In the data rows, zero lies at 4.5, halfway between 4 and 5.
Here are some points:
[5 6 6 3 3 7 6 6]
[6 6 1 5 4 3 4 1]
[6 4 2 2 3 0 7 0]
[3 6 3 4 6 4 3 5]
[3 3 6 6 3 7 4 7]
[5 5 0 4 4 4 7 4]
[7 5 5 2 4 4 5 5]
[7 4 5 2 3 3 7 4]
[7 6 3 3 5 3 5 3]
[6 4 6 4 4 5 4 5]
[4 4 4 3 4 3 5 5]
[5 5 2 6 4 6 1 4]
[5 4 7 7 6 8 3 8]
[4 4 8 5 5 8 3 9]
[3 3 8 4 4 5 5 7]
[3 4 4 5 4 4 6 2]
[3 2 9 3 5 5 3 7]
[4 5 4 2 2 2 7 2]
[6 6 6 4 5 6 5 5]
[6 7 0 5 7 3 4 1]
[4 5 4 5 5 5 4 5]
Then 10 other points, each followed by its number:
[7 5 7 2 2 4 8 7] 0
[5 4 6 3 3 4 4 5] 1
[4 2 9 5 5 8 5 9] 2
[4 5 4 2 3 2 6 7] 3
[1 4 2 7 5 6 0 5] 4
[4 4 2 5 5 5 3 2] 5
[4 5 2 7 6 6 4 3] 6
[5 6 5 3 3 4 5 5] 7
[7 7 3 4 1 4 6 3] 8
[7 6 6 4 3 3 5 5] 9
Which three of these numbered points are nearest to each point below, looking only along the 3 directions in which the first points spread most? Their numbers follow each, nearest first.
[7 6 2 0 2 1 7 0] > 8 3 9
[5 7 3 3 3 4 5 1] > 8 7 5
[5 4 7 5 4 4 4 5] > 1 7 3
[4 6 2 5 7 7 1 3] > 6 5 4
[4 6 5 2 1 3 5 5] > 3 7 1
[5 5 2 8 6 6 2 3] > 6 5 4
[5 2 6 3 3 2 7 5] > 3 1 7
[5 4 2 8 8 7 1 2] > 6 4 5
[3 5 3 4 4 7 2 6] > 6 5 4
[5 5 4 6 5 7 2 7] > 6 4 5
[6 3 5 3 4 4 7 3] > 3 7 9
[1 5 3 7 6 6 2 6] > 4 6 5
[4 4 8 5 4 5 5 6] > 1 7 3
[5 6 7 3 3 4 6 7] > 1 9 7
[5 4 9 3 4 4 8 6] > 0 1 3
[5 6 4 4 4 4 6 5] > 7 9 1
[7 7 4 2 1 2 8 0] > 8 3 9
[3 3 9 5 5 5 3 9] > 2 1 7
[4 5 3 5 6 7 3 3] > 6 5 4
[4 4 9 5 5 8 4 8] > 2 1 7
[4 4 9 6 5 6 4 9] > 2 1 7
[3 4 5 5 4 2 6 4] > 3 1 7
